Each path is a new rotation, seen through one point. The rows after it are directions, each followed by how far the rotation turns it, in degrees a step (0 if it stays put).
Each turn is a multiple of 5 degrees from 10 to 175, or 0.
Each row of a path follows its step; steps can be skipped.
Path 1:
step 0: [ 32  15  -7 -14   6  23  16  -2 -27 -16 -21  -9  -3  10  14   7  25  12
   8  26  18   4  21   5  -1   2  21   7 -20 -19 -12  -8 -23  11   7  10
  27 -16  -4  -7 -13]
step 1: [ 24   3   4 -16   1 -23 -22   8 -15   4  15  -7  11 -11  18  -4 -21  14
   2 -17  -7 -12 -23   1 -11 -39  -3  17  19  24  21   4  -5  11 -18 -15
  33  -2   8 -14  -1]
step 2: [-43  -4  33  10  13 -13 -17   5 -15  15   6   2 -12  12  -4 -11   4   4
  17   8 -30 -20   3   6  16  11  -2  19  -7   0 -27  18  24  -7  -1  -1
 -13 -15  24  11 -10]
step 4: [-16 -20 -11  -4   0 -25  11  -7  17   8   2 -14  36 -39  -9   3 -30 -13
 -13  18   5  11  -2   3  11 -20   2 -11   0   8   8 -30   1   1 -14 -20
  14   3 -22 -16 -13]
step 5: [  3   4   5  17   0  23   6   5   3   6 -17  -7  -1 -14 -28   6  29 -15
  14   4 -27 -12  -3  -2  23   6 -22  25  25   8   4   8  -6 -12  36  -6
 -10 -30 -17   7 -19]
step 6: [ 31   4 -16  -8 -26  31  -9  -3  -4   4  28 -15 -33  15  14  16   5  -2
 -19  -3   7   2   2  34  -7   2  -5 -18 -14  20  -4   5  -5  22  18  -1
 -12  13  22  -9 -12]
step 7: [  9  -7  16   8  25   4  -4  -5  -3   7 -21  -9  32  15  15 -15 -32   5
 -16   4  16  18  12   7   0 -35   4  -7  15  -7 -39 -10   1  -4   3 -19
  21   1  23   8   9]
step 8: [ -1  46  -4  14   5 -17 -20  -5  12  -8   2 -11 -14  14 -15 -36   8 -15
  26 -16 -21  -5   1 -12  13   0   3   6  19  -9  20   6   7 -17  -7  12
  29   0   0  25  -9]
step 10: [  5 -36   5   5  12  -8  -6   4 -19  -5 -24  41  18  12 -13  15  13   5
 -32  -9  10  -4 -11   3  32  -5   2   6  14   7  -8 -30 -22  -3 -17  -7
  14   1  -9 -12   9]
[ -6  -3   3  -1   7   0   3   0   3  -7   2  -6   4  -2  -1  -1  -7   9
  -5   9  -6  -3   6   3   0   1   2  -6  -4 -11  -2   5   5  -2   8   5
  -1  -2   5 -12  -7] | 155
[ -6   1   5   0  -5  -7   2   7   0  11   1   3  -3  -8   1  -1   9   2
   9   3  -4   5  -5  -2  -5  -1   2  -1   4  -2  -7  -5  -3  11  -3  -1
  -2  -3   2 -15  -2] | 35
[ -1   1   2  -9   4  -4   4  -6   2  -2   4   5  -4   3  -1   0  -3   6
   0  -4  -2  -2  -2  -3   4  -3  -1  -2   4   5  -6 -10   1  11  11   2
   4  -1  -3  11 -14] | 0
[  8   4  -8  -5  -2  -7   9   6  -8   1  -5  -1  -2  -6  -7   0  -5  -1
   0   0   3 -10  -1   6   2   7   3   8   9   0   5   2  12   4   3  -3
  -1  -6   1  -2   2] | 90
[ -5 -11  -6  10   5  -6   4   8   1  -3  -4   2  -5  -1  -9   5  -5  -3
   4  -4  -2  -5  -1  -2   4   2   6 -10  -3   0   4  -6  -3  -1  -9   4
  -7   1  -6   2  -5] | 60
[ -3   5  -1   7  -8  -5   1  -8   0  -9  -8   4  -1  -7   0  -3  -4   2
   1  -2 -12   1  -3  -8  -2  -3  -2   0   7   6  -4   8   2 -10  -2  -9
   0   0   1   0  -7] | 115
Path 2:
step 2: [ 16 -21   5  19  -9  18  15  15   4  -4  19 -25 -43 -11 -19  -1   0   9
  -5 -16  10  12   5  10  -5   9  24  19  24  17  21  -4   1  -8  -1  -7
  10 -20  19 -17  17]
step 3: [ 13 -15  -8 -11 -19 -13  -5 -12  10  23  20   0 -10  13   2  -4  31   2
   6  27  -8  26   0  19   4 -22  20   5  -7   4 -21  15   3  17 -17  -7
   4  12  32  19 -20]
step 4: [ -5  -5   0  15  -8   9  -8 -28  14  12   2 -11  -1  -6  27  -1   0 -12
  21 -17  42  -1  -6   8 -10   8 -13   2  19 -15 -13 -34   0   8 -26   5
  -2 -11  30 -22   1]
step 5: [ 24 -21  10  18  -5   5  -7  20 -13  13  16 -16 -10  -5 -21 -12  26 -18
  11  23  -3  -3  -1  -3   5  11  16  15  29  -4  10  -6  -9  -2  30   1
  31 -29  17   0   0]
step 6: [  3  -1   4 -13 -29 -12  23 -20 -12  -4   7  31  -8  23  -8  -9  22  -9
   5  16  11  25   6   7  -3 -16  13  12  18 -17 -27 -14  34  14 -11   3
  -2  18  10  -6  -9]
step 7: [ -3 -21  -2  37 -11  14  -5 -10   8   0   6  -7 -34 -11  24   5  -4 -19
 -10 -18  -8   1  10   0 -25  -2   4  25  -5   6  10 -25   9  -5 -11   8
   0  -9  32 -34  10]
step 8: [ 31  -1   1 -11  -9   0 -33  14   6  24  29  13  -2   3   3   4  36 -32
  10  23  -5  17  -9  15   3  -7   4  12   1  11  12  -7  -5 -16  10   9
  17  -4  15  23 -18]
step 9: [-17  18   3 -10 -19   4  12 -18  -3 -22 -12   6   7  -3   8  -1  29  -3
  22  -7  27   6 -22   5   7  11   7   2  19  -7 -10 -36  31   0 -10  21
   5  16  32 -13  -4]
step 10: [ 15 -17 -15  35  12  28   4  15   1  -2 -13   9 -31  -9 -11  -4  11 -31
   4   2  -9  -9  -5 -24   2   5  28  22   4  11   4   8   9   2   1   2
  21 -20  27 -16   7]
[  3  -1   7  -5  -2  -7   2   9  -8  -7  -1   3   2   6  -8  -2  -7   1
   8  -2   1  -2 -10  -9   8   3   6  -2   7  -5   2  -2  -3  -3   0   1
   4   2   7  -4   9] | 90
[ -6  -7   5  -5   3  -3  -2 -10   0   3  -4   5  10   2  -8   3   7   9
   7   5  -7   4   7   3   4  -2  -2  -3   3   5   2  -1  10  -3   1   0
  -7   2   8   3   3] | 130
[  4   0  -2   0   3  -3   4  -2   4  -6  -4   9 -14   3  -4  -1   0   9
  -9  -3  -6  -2   2  -2  -5  -8  10   5   3  -4   4   7   6   8  -5  -2
  -6  -2   2   0   2] | 90
[  1   1   5  -5 -13   4  -1   3  13   4   1   3   1  -5  -4  -6  -2   4
  -1   1 -10   0   2  -7   7  -4  -5   2   6   7   3  -3  -1   0  -4  -1
  10  -8  -7   0  -2] | 130
